Each row of this table is followed by its label. One hidden rule gives the labels. It looks at one to three of the table's principal directions, none of them among the few with the most spread.
[ 0.59 -1.48  0.2  -1.18  0.66  1.04  2.27 -1.26  0.81 -0.36  0.83  0.17 -1.1   1.02 -1.08  0.16 -2.3  -0.34 -0.14  0.07  1.16 -0.84  0.09  0.28  1.45  0.21  0.06  1.07 -0.06 -0.96  2.2   1.03] Z277
[-0.34  0.6  -0.08  0.45  0.   -0.51 -0.23  0.41 -0.37  0.32 -0.1   0.12 -0.07 -0.39 -0.14 -0.38  0.49  0.61 -0.23  0.3  -0.59 -0.39 -0.22  0.06 -0.12  0.02  0.57 -0.74  0.89  0.67 -0.04  0.61] Z277
[ 1.14 -0.79  0.19 -1.06  0.06 -0.03  0.89 -0.31  0.37 -0.23  0.79 -0.45 -0.75  0.29 -0.02  0.68 -0.36 -2.02  1.29 -0.45  0.5   0.86  0.08  0.78  1.92 -1.13 -0.86 -0.23 -0.33 -1.05  1.61  0.41] Z206
[ 0.18 -0.78  0.18  0.01  0.43  0.39  0.21 -0.07  0.13  0.06  0.2  -0.03  0.22  0.07  0.3  -0.06  0.08 -0.32  0.38  0.12 -0.19  0.14 -0.76  0.12 -0.07  0.22 -0.22 -0.34 -0.32 -0.19 -0.02  0.08] Z448
[-0.11 -1.06  1.3  -0.72  0.13 -0.12  0.95 -0.03 -0.17  0.76 -0.16  0.31  0.35 -0.65  0.3  -0.52 -0.04 -0.46 -0.27 -0.55  0.1   0.57  0.58  0.33  0.65 -0.68  0.04  0.09  0.22  0.63  0.52  0.58] Z680
[ 0.09 -0.18  0.41 -0.72 -0.33 -0.12 -0.8   0.75 -0.82 -0.15  0.44 -0.53 -0.01 -0.18  0.54  0.79  0.88 -0.63  1.03  0.61 -0.25  0.54 -0.45 -0.08 -0.38 -1.   -0.76 -1.12  0.47 -0.22 -0.42 -0.06] Z448
[-0.31  0.32  0.09 -0.87 -0.56 -0.39 -1.05  0.26 -0.27  0.95 -0.04 -0.11  0.62 -0.85  0.53 -0.59  1.   -0.77  0.05 -0.75  0.29  1.83  0.78  0.45  1.06 -0.9   0.05  0.02  0.3   0.63  0.34 -0.14] Z448
[-1.36  1.09 -0.09  1.13 -0.81 -0.05 -0.1  -0.57 -0.62  0.   -0.75  0.08  0.05 -0.59  0.3  -1.36 -0.23  1.39 -1.22 -0.23  0.1  -0.91  1.31 -0.76 -0.32  0.58  1.16  1.16  0.81  0.68 -0.85  0.14] Z448
[-0.5   0.94  0.16  0.44 -0.05 -0.44 -0.77  0.49 -0.45  0.94 -0.28 -0.19  0.21 -0.48  0.2  -1.36  0.8   0.71 -0.6  -0.09 -0.9  -0.18  0.04  0.16  0.18 -0.25  1.   -0.55  1.42  0.85 -0.2   1.16] Z777
[ 0.69 -0.51  0.4  -0.38  1.08  0.54  0.76 -0.65  1.81  1.66 -0.35  0.93  0.86  0.75 -0.88 -1.62 -1.45  0.36 -2.14 -1.74 -0.16  0.51  0.33  0.59  0.63  0.73  1.32  1.8  -0.53  0.38  0.81  1.08] Z277
[-0.5   0.47  1.06 -0.08 -0.79 -0.76 -0.2   0.49 -0.34  1.4  -0.37 -0.4  -0.31 -0.86 -0.01 -1.06  0.73  0.05  0.03 -0.58 -0.49  0.35  1.42  0.08  1.03 -1.63  0.37 -0.4   1.77  0.52  0.46  1.3 ] Z206
[ 0.56 -0.33 -0.67  0.    0.11 -0.15 -0.23  0.07 -0.42 -1.4   0.51  0.25  0.29  0.05  0.22  1.61 -0.07 -0.52  0.75  0.66  0.31  0.08 -0.8   0.01 -0.86  0.77 -0.31 -0.35 -0.94 -0.1  -0.75 -1.21] Z448
[-0.06 -3.73  3.37 -4.09 -0.91  0.41  0.55  0.98 -1.35  1.22  1.2  -0.71  0.   -1.25  1.12  1.66  1.21 -2.83  2.87  0.51  0.94  2.98  0.5   0.11  1.   -3.95 -2.81 -1.87  0.91 -0.49  1.22  0.37] Z258
[ 1.11 -1.46  0.01 -1.21  0.49  0.19  1.   -0.1   0.21 -0.61  1.01  0.39 -0.53  0.21 -0.83  1.63 -0.95 -0.45  0.7   0.63  0.69 -0.17 -0.78  0.4  -0.14 -0.04 -0.26 -0.03 -0.52 -0.4   0.76 -0.2 ] Z448
[-1.53  1.41 -0.34  0.54 -1.12  0.03 -1.88 -0.51 -0.31  0.46 -1.35 -0.37  1.5  -0.75  1.34 -1.97  0.8   0.26 -1.24 -1.48  0.8   1.29  2.4  -0.34  0.58  0.36  0.59  1.98 -0.26  0.92 -1.22 -1.31] Z206
[-1.95 -0.84  0.51 -1.99 -1.07  0.4  -0.57 -0.32 -1.44  0.27  0.13  1.25  1.31 -1.33 -0.1   0.16 -0.72  1.46 -1.52  0.57  1.84  0.95  1.64 -0.81 -1.06  0.58  1.25  1.45  1.02  2.11 -0.64 -0.81] Z680
[ 0.01  0.3   0.4  -1.59 -0.87 -1.48 -0.25  0.83 -0.02  1.22  0.04  1.15  0.12 -1.14 -1.52  1.08  0.02  0.33 -0.65 -0.44  0.67  1.44  1.7   0.33  0.29 -1.23  0.6   0.1   0.86  1.55  0.88 -0.16] Z659
[ 0.46  0.31 -1.1   0.51  0.27 -0.04 -0.15 -0.08 -0.25 -1.06  0.8  -0.21 -0.57  0.45 -0.35  0.6  -0.35  0.01  0.8   0.97 -0.16 -0.91 -1.06  0.17  0.14  0.82  0.51 -0.83  0.56 -0.35  0.21  0.43] Z448
[-2.85  1.42  1.83 -1.61 -2.75 -1.12 -0.83  0.26 -1.59  2.43 -1.24  0.61  0.6  -2.45  0.09 -1.77  0.64  1.36 -2.31 -1.32  1.06  1.8   4.56 -0.92  0.69 -2.32  1.19  1.64  2.74  2.49  0.    0.5 ] Z277
[-1.07  0.36  0.18 -1.27 -0.01  1.11  0.82 -1.69  1.64  2.57 -0.6   0.45 -0.12  0.4  -1.71 -3.62 -2.44  1.79 -3.37 -1.96  1.48 -0.1   2.97  0.33  2.78  0.21  2.59  3.72  1.61  0.81  2.69  2.17] Z206
[-0.42 -0.25  1.12  0.02 -0.87 -0.49  0.12  0.27  0.21  0.89 -0.93  0.84  0.61 -1.01  0.01  0.41  0.33  0.5  -0.71 -0.86  0.1   0.89  1.29 -0.75 -1.59 -0.68 -0.43  1.03 -0.96  0.53 -1.34 -1.33] Z206
[ 1.28  1.1  -0.8  -2.44 -0.52 -1.49 -2.11  1.82  0.42  1.3   0.72  0.34  0.11 -0.75 -0.81  2.12  2.07 -1.59  0.87 -0.43  0.1   3.5  -0.55  1.16  0.35 -2.34 -1.28 -1.37 -0.81  0.33  1.03 -1.32] Z448
[-0.6   0.55  0.26 -0.51 -0.15 -0.16 -0.27 -0.22  0.48  2.17 -0.62  0.53  0.56 -1.11 -0.17 -2.23  0.27  0.79 -1.85 -1.46  0.12  1.01  1.09  0.53  0.93 -0.46  1.44  1.46  0.46  1.32  0.66  0.66] Z258
[ 0.11 -0.05  0.09 -0.21 -0.25 -0.22  0.04  0.14 -0.4  -0.29  0.24  0.02 -0.15 -0.25  0.14  0.56  0.15 -0.29  0.37  0.22  0.02  0.14 -0.1  -0.05 -0.19 -0.32 -0.23 -0.3   0.01 -0.05 -0.14 -0.17] Z448
[ 0.59 -1.36  0.8  -1.06  0.18 -0.23  0.05  0.7  -0.23  0.34  0.41  0.05  0.25 -0.7   0.36  1.05  0.92 -1.03  1.18  0.24 -0.06  1.12 -0.77  0.44 -0.24 -1.03 -1.02 -1.06 -0.53  0.09  0.04 -0.49] Z258
[ 0.01 -3.41  0.47 -1.43  0.75  1.94  2.74 -2.09  0.45 -1.56  0.7   1.1   0.1   0.84 -1.05  1.03 -3.8   0.74 -0.74  0.66  2.67 -1.43  0.72 -0.47 -0.33  2.17  0.61  2.81 -1.06 -0.21  0.7  -0.7 ] Z258
[-0.24 -0.29  0.27  0.46  0.38  0.31 -0.3   0.52 -0.42 -0.04  0.25 -0.62 -0.32  0.35  0.07 -0.23  0.39  0.58  0.73  1.13 -0.82 -1.14 -0.97 -0.2  -0.41  0.07  0.01 -1.44  1.3  -0.19 -0.19  1.06] Z448
[ 0.05  2.32 -2.22  2.04  0.18 -0.3  -0.61  0.11  0.03 -2.17 -0.48  0.35 -0.14  0.95  0.18  1.4   0.36  0.62 -0.46  0.74 -0.57 -1.03 -1.6  -0.69 -2.23  1.87 -0.79 -0.29 -2.16 -0.55 -1.66 -2.17] Z680
[ 0.1  -1.74  0.99 -1.38  0.02  0.31 -0.35  0.52 -0.54 -0.16  0.37 -0.31  0.42 -0.2   0.15  1.07  0.16 -0.28  1.03  0.74  0.68  0.36  0.16 -0.01 -0.47 -0.6  -0.7  -0.42  0.22  0.11 -0.27 -0.53] Z206
[ 0.49 -0.34  0.84 -0.72 -0.39 -0.79 -0.21  0.94 -0.59  0.49  0.22  0.07  0.15 -1.06  0.77  0.98  1.54 -1.35  1.03 -0.14 -0.6   1.59 -0.63  0.27 -0.39 -1.67 -1.17 -1.3  -0.49  0.07 -0.37 -0.45] Z258
[ 0.22 -0.16  1.01  0.34 -1.14 -1.05 -0.87  1.18 -1.31 -0.39  0.05 -0.38  0.2  -1.13  1.21  1.59  1.74 -1.02  1.82  0.39 -0.85  0.82 -0.12 -0.57 -1.55 -1.51 -1.23 -1.56 -0.02 -0.2  -2.06 -0.96] Z206
[ 1.73 -2.35  0.12 -2.27  0.25  0.23  0.21  0.05  0.   -1.87  1.43 -0.83 -0.11  0.91  0.02  3.05 -0.58 -3.11  3.02  0.56  1.75  1.39  0.16  0.87  1.73 -0.8  -2.07 -0.83 -1.01 -1.4   1.37 -1.2 ] Z277
[ 1.12 -1.76  0.13 -0.98  0.61  0.01 -1.63  1.75 -0.29 -0.36  0.75  0.2   0.89 -0.32  0.03  2.88  1.49 -0.04  1.83  1.71 -0.4   0.7  -2.54  0.02 -3.19 -0.07 -1.34 -1.87 -1.31  0.04 -1.94 -2.03] Z206
[ 0.6   0.8  -1.82  0.77  0.9   1.26  0.89 -1.13  1.35 -1.57  0.18 -0.53 -1.34  2.25 -0.77  0.17 -1.54  0.23 -0.27  0.35  0.5  -1.79 -1.06 -0.11  0.36  1.42 -0.68  1.01 -1.52 -1.99  1.05 -0.37] Z258
[ 1.83  0.05 -1.77  1.34  1.56  0.48  1.18 -0.2   0.73 -2.99  1.1  -0.5  -1.56  2.6  -0.85  2.38 -1.26 -0.66  1.67  1.78 -0.6  -2.47 -2.93  0.11 -0.5   1.71 -1.19 -1.67 -1.25 -2.29  0.51 -0.06] Z680
[-0.36 -0.4   0.54  1.45  0.23 -0.05  0.98 -0.1  -0.23 -1.21 -0.97  0.58  0.61  0.08  0.75  0.73 -0.07  0.35 -0.37  0.12 -0.33 -0.86 -0.17 -0.82 -1.99  1.1  -0.87  0.11 -1.65  0.12 -1.78 -1.47] Z680
[ 0.25  0.1   0.67 -0.14  0.07 -0.63 -0.04  1.03 -0.24  0.55 -0.13 -0.1  -0.2  -0.45  0.32  0.49  1.39 -0.47  0.6   0.15 -0.94  0.49 -0.81  0.19 -0.48 -1.28 -1.07 -1.5  -0.14  0.03 -0.08  0.02] Z680
[-0.07 -1.71  1.35 -2.9  -0.95 -0.01  0.72 -0.17 -0.41  0.67  0.39  0.49  0.29 -1.35  0.46  1.1   0.18 -1.79  0.49 -0.8   1.76  2.78  1.36  0.27  0.91 -2.04 -1.37  0.82 -0.98  0.24  1.03 -1.22] Z258
[-1.12  2.36  0.6   1.18 -0.84 -0.96 -1.76  0.2  -0.16  2.46 -1.53 -1.14  1.36 -1.22  2.7  -4.14  2.95 -2.06 -0.48 -3.   -1.5   3.04  1.71  0.83  3.33 -1.76  0.08 -0.45  0.74  0.73  0.18  1.28] Z277
[ 0.91  0.21 -0.84  1.01  0.57  0.06  0.14 -0.13  0.26 -1.25  0.27 -0.06 -0.08  0.74  0.35  0.85 -0.05 -0.71  0.62  0.23 -0.54 -0.4  -1.45  0.05 -0.62  0.89 -0.51 -0.47 -1.32 -0.88 -0.63 -0.62] Z448
[-0.15 -1.14  0.46 -0.28 -0.27  0.09  0.49 -0.55 -0.26 -0.17  0.06  0.67  0.74 -0.72  0.36  0.25 -0.53 -0.26 -0.12 -0.34  0.73  0.62  0.62 -0.15 -0.25  0.46  0.37  0.91 -0.53  0.53 -0.55 -0.69] Z206
[-0.57  2.57  0.07  1.74 -1.5  -1.52 -2.13  1.59 -1.61 -0.53 -0.47 -1.28 -0.45 -0.26  0.85  0.43  2.06  0.17  1.21  0.75 -1.8  -0.63  0.45 -0.92 -1.05 -1.33 -0.44 -2.26  2.04 -0.21 -2.04  0.42] Z206
[ 1.33 -1.66  0.71 -2.13  0.73  0.03  1.05 -0.15  1.05  1.46  0.59  0.8   0.36 -0.53 -0.45  0.06 -0.33 -1.43 -0.23 -1.27  0.58  2.04 -0.25  1.36  1.36 -1.02 -0.07  0.67 -1.11  0.28  1.76  0.21] Z448
[-0.6   4.34 -1.66  1.27 -0.6  -0.85 -0.89 -0.52  1.05  1.56 -0.98 -0.67 -0.99  0.54 -0.75 -3.42  0.11  0.59 -2.19 -2.06 -0.62 -0.08  1.99  0.63  3.31 -0.47  1.75  1.21  1.66  0.11  2.04  2.07] Z448
[-1.11  1.06  1.5   0.25 -0.38 -0.4  -1.52  1.22 -0.5   1.73 -1.16 -0.73  0.87 -0.14  0.87 -1.85  1.62  0.52 -0.76 -0.59 -1.41  0.48  1.03 -0.33 -0.08 -1.31 -0.03 -0.93  1.8   0.78 -0.85  1.27] Z659
[-1.13  1.23 -0.44  0.51 -0.99 -0.42 -0.26 -0.58  0.45  1.1  -0.79  1.28  0.57 -0.82 -0.75 -0.98 -0.6   1.48 -2.07 -1.12  0.48  0.62  1.75 -0.6  -0.37  0.73  1.57  1.9   0.13  1.25 -0.41 -0.41] Z206
[ 0.11  0.29 -1.18  0.41  0.97  0.79  0.77 -0.83  1.07  0.01  0.02  0.49 -0.45  0.74 -1.08 -0.77 -1.25  1.36 -1.35  0.11  0.28 -1.32 -0.86  0.17 -0.08  1.53  0.96  1.21 -0.59 -0.09  0.83  0.24] Z258
[ 0.39 -3.5   1.83 -1.89  0.13  0.89  2.61 -0.98 -0.11 -0.2   0.75  0.57 -0.33 -0.54 -0.29  1.01 -1.82 -0.54  0.54  0.2   1.59 -0.19  0.57 -0.05  0.12 -0.48 -0.36  1.21 -0.45 -0.24  0.83 -0.01] Z448
[-1.43  3.71 -2.52  2.93 -0.48 -0.69 -1.84  0.03 -0.59 -1.18 -0.72 -0.85 -0.55  0.54 -0.1  -1.3   0.66  1.72 -0.43  0.82 -0.7  -2.02  0.37 -0.44  0.49  1.74  1.36 -0.75  1.72  0.4  -0.49  0.38] Z777
[ 0.62 -1.2  -0.38 -0.34  0.49  0.79  1.21 -1.01  0.73 -0.74  0.62  0.47 -0.3   0.74 -0.81  0.68 -1.83 -0.01 -0.03  0.17  0.91 -0.59 -0.24 -0.01  0.1   1.07  0.3   1.06 -0.74 -0.63  0.63 -0.12] Z206
[-0.91  0.84 -0.34  1.   -0.05  0.14 -1.2   0.58 -1.04 -0.5  -0.15 -0.65  0.    0.06  0.49 -0.43  0.82  1.32  0.14  1.33 -0.79 -1.42 -0.8  -0.57 -1.2   0.57  0.36 -1.09  1.28  0.28 -1.22  0.34] Z258
[ 0.54 -1.36  1.97 -1.45 -0.61 -1.05  0.3   1.17 -0.91  0.85  0.34  0.26  0.17 -1.48  0.43  1.34  1.18 -1.25  1.18 -0.07 -0.38  1.54  0.16  0.24 -0.45 -2.33 -0.97 -1.31  0.34  0.49 -0.27  0.02] Z448
[-1.81  4.32  0.94  1.62 -1.75 -2.32 -3.62  1.9  -0.63  2.58 -3.04  0.    2.58 -1.5   2.01 -2.65  3.71  0.37 -2.6  -2.92 -2.17  2.92  2.86 -0.52 -0.81 -1.64  0.14  0.02  0.39  2.3  -2.97 -0.77] Z208
[-0.39  0.34  0.81 -0.25 -0.75 -0.8  -1.15  1.47 -1.35  0.53  0.35 -0.75 -0.51 -0.78  0.2   0.49  1.61  0.2   1.33  1.18 -1.01 -0.11 -0.28 -0.24 -0.54 -1.73 -0.31 -2.29  2.21  0.26 -0.47  0.98] Z448
[-0.61  1.42 -0.25  1.65 -0.44 -0.56  0.25 -0.45 -0.07 -0.01 -0.67 -0.15 -0.32 -0.12  0.11 -1.35 -0.14  0.46 -0.62 -0.62 -0.47 -0.84  1.1  -0.21  0.85  0.35  0.93  0.3   0.88  0.24 -0.01  0.84] Z448
[-0.34  1.12 -1.06  0.22  0.27  0.18 -1.4   0.11  0.84  1.36 -0.35  0.19  0.48 -0.12 -0.5  -1.45  0.52  1.16 -1.18 -0.5  -0.2   0.44 -0.27  0.34  0.05  0.59  1.08  0.62  0.08  0.65  0.12  0.06] Z448
[-0.78  0.14  0.18  0.29 -0.75 -0.45  0.38 -0.42 -0.44 -0.05 -0.62  0.78  0.42 -1.11  0.17 -0.08 -0.17  0.56 -0.89 -0.49  0.67  0.2   1.32 -0.4  -0.5   0.3   0.51  1.21 -0.4   0.99 -0.69 -1.  ] Z258
[ 0.68  0.56  0.02  0.46  0.52 -0.32  0.87 -0.18  0.83  0.64 -0.1  -0.03 -0.68  0.48 -0.8  -0.95 -0.62  0.11 -0.62 -0.71 -0.61 -0.74  0.17  0.57  1.18 -0.21  0.74  0.2   0.58 -0.19  1.16  1.52] Z448
Here are more rows. What is the label of each one?
[-1.86  1.76  1.19  0.99 -0.77 -0.96 -1.1   0.64 -1.02  2.5  -1.24  0.22  1.29 -1.57  1.39 -3.31  1.86  0.65 -1.76 -1.33 -1.81  1.2   1.09 -0.15  0.5  -0.8   1.52 -0.68  2.26  2.05 -0.81  1.99] ~ Z680
[-0.06 -0.76  1.18 -1.73 -0.49 -0.12 -0.45  0.63 -0.45  0.9   0.28 -0.66 -0.11 -0.43  0.09  0.09  0.63 -0.79  0.85 -0.04  0.44  1.06  0.98  0.33  1.12 -1.91 -0.63 -0.54  1.15  0.06  0.87  0.56] ~ Z448
[-0.55 -1.38  0.69 -1.27 -0.84  0.08  0.68  0.38 -2.05 -2.33  0.89 -0.19 -0.7  -0.23  0.45  3.13 -0.08 -0.56  1.95  2.29  1.1  -0.51 -0.21 -0.99 -1.35 -0.61 -1.9  -1.43  0.21 -0.44 -0.52 -1.25] ~ Z680
[ 2.29 -2.74  0.25 -1.69  1.6   0.7   1.65  0.13  0.59 -0.88  1.45  0.17 -0.7   0.5  -0.45  2.39 -0.56 -1.4   1.62  0.97  0.34 -0.15 -2.77  0.97 -0.59 -0.33 -1.49 -0.73 -2.06 -1.22  0.96 -0.64] ~ Z258
[-0.07 -0.43  0.61 -0.39 -0.21 -0.08 -0.03  0.13  0.24  0.47 -0.4   0.26  0.32 -0.26 -0.36  0.14 -0.21  0.49 -0.44 -0.34  0.4   0.15  0.95 -0.14 -0.45 -0.27  0.07  0.79 -0.14  0.38 -0.31 -0.47] ~ Z206
[-0.68  0.95 -1.28  0.46 -0.07  0.31 -0.97 -0.25 -0.27 -0.34  0.11  0.01  0.26  0.02  0.3  -0.48  0.27  0.48 -0.31  0.39  0.1   0.04 -0.6  -0.17 -0.14  1.04  0.5  -0.01  0.03  0.22 -0.27 -0.32] ~ Z258
[-0.08  0.27  1.2  -0.17 -0.76 -1.02 -0.43  0.64 -0.39  1.34 -0.35 -0.14  0.29 -1.03  0.36 -0.74  0.97 -0.52  0.09 -0.96 -0.64  1.07  1.29  0.23  0.77 -1.59  0.32 -0.42  1.22  0.67 -0.09  0.88] ~ Z206
[ 0.01 -0.01 -0.14  0.38 -0.08 -0.06 -0.83  0.54 -0.72 -0.79  0.13 -0.33  0.41 -0.16  1.1   0.86  1.16 -0.64  1.07  0.64 -0.49  0.41 -1.16 -0.24 -1.08  0.04 -0.99 -1.18 -0.66 -0.29 -1.26 -0.96] ~ Z258
[-2.62  2.55  1.16  1.28 -2.3  -1.55 -2.39  1.4  -0.93  1.66 -2.47  0.1   1.17 -1.6   0.47 -1.12  2.14  2.19 -1.6  -0.83 -0.64  0.68  3.42 -1.59 -1.82 -1.18  0.13  0.35  1.41  1.95 -2.63 -1.1 ] ~ Z206
[ 0.11 -1.7  -0.3  -0.58 -0.06  1.   -0.19 -0.62  0.18 -0.67  0.8  -0.16  0.07  0.28 -0.35  0.86 -0.99  0.    1.12  0.76  1.24 -0.1   0.   -0.24 -0.13  0.8   0.07  0.57 -0.1  -0.57 -0.08 -0.64] ~ Z206
[-0.38  1.92 -0.37  1.   -0.54 -1.12 -1.05  0.77 -0.73  0.02 -0.56 -0.25  0.14 -0.6   0.8  -0.3   1.65 -0.24  0.01 -0.22 -1.02  0.45 -0.01  0.02 -0.08 -0.51 -0.18 -1.1   0.26  0.49 -0.73 -0.17] ~ Z277
[ 1.14 -1.62  0.24 -1.31  1.13  0.36  0.36  0.39  0.38  0.23  0.72  0.4   0.34  0.01 -0.15  0.91  0.1  -0.65  0.46  0.33  0.01  0.65 -1.78  0.8  -0.45 -0.09 -0.49 -0.56 -1.08  0.    0.43 -0.3 ] ~ Z277
[-1.71  2.37 -0.15  1.36 -1.53 -1.03 -1.17 -0.24 -0.71  0.73 -1.6   0.09  1.   -1.57  1.44 -2.04  1.44  0.18 -1.42 -1.73 -0.09  1.3   2.32 -0.41  0.53 -0.25  0.64  1.18  0.01  1.32 -1.22 -0.84] ~ Z258
[ 1.75  0.49 -0.97  0.62  1.16 -0.1   0.22  0.03  0.89 -0.61  0.48 -0.5  -0.49  1.08  0.12  0.23  0.18 -1.48  0.77 -0.33 -0.91 -0.05 -1.8   1.    0.92  0.17 -0.53 -0.84 -1.17 -1.22  0.72  0.35] ~ Z448
[-0.95  1.11  0.36 -0.25  0.28  0.65 -0.85 -0.12  0.89  3.04 -0.89 -1.32 -0.26 -0.23  0.34 -4.29  1.21  0.49 -1.15 -1.49 -0.49  0.47  0.87  0.89  2.85 -1.48  0.72  0.64  1.58  0.18  1.96  2.21] ~ Z258
[-0.41  0.3   0.27  1.32 -0.74 -0.1   0.36 -0.45 -0.95 -1.69 -0.45 -0.37  0.1   0.05  1.34  0.48 -0.05 -0.6   0.49  0.02 -0.05 -0.57  0.63 -0.92 -0.74  0.36 -0.72  0.19 -0.59 -0.61 -1.64 -0.89] ~ Z448
[ 1.25 -0.45 -1.21 -0.32  1.92  0.6   0.21  0.19  1.19 -0.21  0.7   0.35  0.02  1.26 -0.79  0.53 -0.27 -0.15  0.    0.6  -0.4  -0.19 -2.72  0.96 -0.09  1.23 -0.21 -0.91 -1.24 -0.37  1.08  0.1 ] ~ Z680
[ 0.38  0.74 -1.17  0.05  0.35  0.07  0.49 -0.61  0.4  -0.7   0.44  0.35 -0.45  0.77 -0.66  0.2  -1.02 -0.12 -0.53 -0.01  0.29 -0.31 -0.37  0.28  0.72  0.87  0.51  0.36 -0.24 -0.26  0.97  0.29] ~ Z680
[ 0.73  0.09 -1.44  0.36  0.9   0.53  0.72 -0.82  0.67 -1.15  0.53  0.22 -0.39  0.97 -0.39  0.34 -1.04 -0.31 -0.07  0.21  0.36 -0.63 -1.2   0.42  0.47  1.45  0.16  0.38 -1.16 -0.67  0.77 -0.25] ~ Z277
[-1.4   1.25  0.86  0.9   0.09  0.11  0.45 -0.33 -0.07  1.76 -1.   -0.58 -0.43 -0.05 -0.09 -3.72 -0.2   1.66 -1.95 -0.74 -0.89 -1.58  1.43  0.03  1.68 -0.33  1.84  0.53  2.77  0.85  1.02  3.03] ~ Z277
[ 0.11  0.11  0.12  0.1   0.1  -0.26 -0.89  0.78 -0.72 -0.31  0.09 -0.48  0.37 -0.24  1.04  0.41  1.41 -0.71  0.93  0.45 -0.71  0.49 -1.04  0.12 -0.54 -0.45 -0.81 -1.44 -0.16 -0.03 -0.8  -0.35] ~ Z277
[ 0.96  2.55 -1.86  0.94  0.53 -0.25 -0.88  0.77  0.79 -1.15 -0.26 -0.35 -1.03  1.64 -0.81  1.33  0.43  0.67 -0.42  0.61 -0.89 -1.22 -1.69 -0.18 -1.68  0.33 -1.15 -0.42 -1.56 -1.29 -0.55 -1.18] ~ Z258
[-1.08  1.36 -0.51  0.73 -0.69  0.01  0.65 -1.42  0.04  0.06 -0.5   0.07 -0.1   0.    0.3  -1.96 -0.93 -0.16 -1.29 -1.28  0.6   0.15  1.95 -0.1   2.22  0.57  1.12  1.48  0.64  0.26  1.01  0.87] ~ Z277
[ 0.23 -0.99  0.44 -0.36 -0.23 -0.01  0.67 -0.49  0.33  0.11  0.02  0.46  0.19 -0.38 -0.3   0.3  -0.77 -0.22 -0.02 -0.52  0.75  0.36  0.95  0.02  0.2   0.04  0.26  1.02 -0.4   0.15  0.09 -0.41] ~ Z206
[ 1.86 -1.75 -0.17 -1.33  1.12  0.46  0.56  0.66  0.25 -0.58  1.68 -0.3  -0.99  0.53 -0.4   2.2   0.29 -1.33  2.22  1.44 -0.3   0.05 -3.09  0.75 -0.45 -0.72 -1.48 -1.94 -0.87 -1.39  0.91  0.02] ~ Z258
